(in the rows, 128 means zero)
Each named move below is a turn or a mirror, shown by a few rows before and after it. Which moves, in which order, take the first row of each later pair to the second? The first pair is answered.
move U:
[ 95 133  80 134 123 162 118 110 144 145 172 121 149 111 122 170  96 173
 123 117 135 122 139  86 109 173  95 158  96 142 111  68 196 134 115] => [130 108 166 166 109 129 114 145 127 162 110 114 102  99 132 151 153 140
  92 137 114 127  76  78 109 106  87 148 110  85  76 133 193 129  79]
[142 158 187 155 159 107 113 126  81 141 108 124  86 138  97  88 166 115
 130 156 148 133 111 127 142  99 125 108 146 116 125 136 160  93 120] => [114 179 117 129 172 135 114  98  95 125 160 130 124 147  89 103 120 141
 156 141 162 128 164 129 143 153 135 116 134 160 154  82 161  97 148]
[137 125 149 119 127 129 136 119 133 114 129 131 119 117 135 131 138 129
 132 137 129 120 129 139 127 106 145 144 160 129 138 147 106 133 149] => [132 129 133 113 130 135 136 113 136 110 141 133 129 120 131 134 128 135
 139 135 132 120 140 140 128 117 147 148 156 136 145 136 106 134 156]
move A:
[ 92 122  79 168 152 174  90 142 159 138 179 136 111 114  87 149  65 115
 159 112 112 135 186 111 117 167  84 140 118 152 158  42 171  84 128] => [107 112  60 139 135 176 124 144 166 122 168  97 159  94 114 139  90 150
 174  79  96 117 162 140 130 175  91 153  91 129  71  76 195  87 125]
[143 143 135 117 122 107  99 142 142 145 108  95 149 132 138  99 103  95
 128 124 130 148 117  99 108 133 146 144 100 137 145  96 106 136 133] => [148 141 130 112 118 106 106 140 144 141 105  86 161 127 144  97 111 105
 131 114 127 144 110 106 111 134 147 146  92 132 124 105 112 135 131]
[ 77 109 114 115 128  82 137 137 103 165 159 148 123 129 118 142 119  64
 188 127 141 148  68 133 123 132 122 127 137 159 123 127  84 146 154] => [ 81 104 106 105 122  83 149 136 105 160 155 134 139 122 130 136 129  77
 193 114 134 140  59 145 127 136 124 129 129 151  90 139  92 145 155]
move S:
[164  94 148 131  94  84 127 125 148 130 119  89 134 134 149 119 162 101
 120 113 110 119  76 133 112 104 138 148 123  93  82 187 109 122 117] => [147 103 135  97 102  79 139 102 149 114 141  95 153 150 155 120 156 106
 120 118 121 117  99 148 114 118 169 150 133 118 116 188  70 147 142]
[133 156  70  68 117 113 116  91 103 111 138 148 179 158 131 119  95 154
 128 119 139 105 138 156 150 169 153 121 102 158 146 131 100 143 157] => [179 176 100 114  98 130 107 119  85 145  80 146 149 138 122 120  86 161
 115 121 139  93  97 125 140 151 102 107  92 126 101 121 171  98 121]
[138 108 108 125 133 108 124 140 140 141 145  90 115 108 139 119 130 127
 144 118 110 137 119 108 114 119 104 148 125 119  87 123 167 108 127] => [115 108  93  94 142 102 131 123 145 125 173  95 134 123 144 120 132 126
 149 121 116 139 141 127 116 132 134 154 131 141 118 126 128 136 150]
move V:
[144 155  95 135 113 105 118 121 112 128  95 150 139 141 160 117 110 131
 112 132 137 151  85 113 130 139 134 112  85 120 131 128 138 129 107] => [122 159  76 117 124 118 126 106 128 115 131 149 150 141 156 122  92 135
 120 121 142 147 119 122 132 159 147 123  91 142 150 109 130 133 130]
[125 114  76 107 120 119 128 131 123 126 133 135 167 128 137 129 140 146
 137 124 123 144 126 136 136 154 144 133 112 135 112 142 124 134 133] => [150 132  99 111 111 118 131 133 108 134 103 137 159 127 141 128 142 152
 125 129 128 135 105 132 137 145 136 121 114 126  97 148 139 130 122]
[134 130  85 104 154 115 125  72 105 109 133 106 153 147 138 145 157 148
 157 101 155 121 142 154 113 158 164 111 114 169 152 143  69 130 168] => [159 111 111 139 133  87 108 102  84 130  85 104 132 142 146 134 193 136
 147 115 140 135  83 140 109 124 147  98 100 132 119 179  76 128 132]

Between the rows of a pair lie two moves.
[116  93  78 160 114  97 116 136 106 122 155 141 142 154 100 120 117 119
 156 142 133 170 128 111 114 132 134 128 124 136 158 121 122 151 141] => [156 117 123 163 103  87 123 138  81 135 106 150 121 158 109 119 123 121
 126 157 147 158 100 109 115 111 128 111 138 123 153 140 127 152 127] : S, U
[122 136 123 181 106 135 108 101 145 171 117 126 128 128 117 141 129 148
 117 141 112 149 108 127 157  92  87 129  96 160 120 123 136 155 105] => [140 161 141 163 107 141 127  86 137 170 103 127 129 133 125 141 122 160
 101 144 130 129 110 132 159  95  94 123 112 168 119 124 142 159 110] : S, V
[125  96 140 129 124 129  88 119 121 120 103 127 105 143 115 107 141 104
 132 177 131 163  90 120 135 112 136  96 123 110 122 125 118 100 123] => [118  89 122 101 123 126 110 109 127 103 117 112 136 142 129 102 153 118
 141 163 125 157  94 143 142 122 156 106 116 111  98 141 104 116 134] : S, A
[190 136 163 128 152 131 136  66 140 156  94  86  94 124 138 141 126 113
 114 164 153 119 131 125 130 151 123 149 156 133 103 148 155 110 132] => [171 112 138 148 150 143 123  82 154 158 114  74  96 107 126 142 124 108
 138 148 134 130 137 114 128 157 106 164 136 127  84 132 177  91 125] : U, S
[148  95 161 156 118  86 101 155 116 135  99 149  93 135 112 116 167 102
 122 151 112 157  92 120 111 106 131 119 132 103 130 180 123 136  87] => [172 168 176  96 130 107 146 107 108 120  93 162 112 153 124 125 125 138
  93 152 162 113 127 144 116 135 154 110 172 144 160 157 123 147 124] : S, V
[143 162 157 126  94 108 165 101 115 100 100 146 155 143 163 127 165 123
 109 120 115 101  76 159 108  82 136 115 132 106 107 137 136 160 166] => [150 179 128 144  91 136 156 107 116 115 100 145 157 134 151 137 133 142
 122 107 118  94  84 139 103 104 102 113 113 108  90  96 187 129 156] : U, S
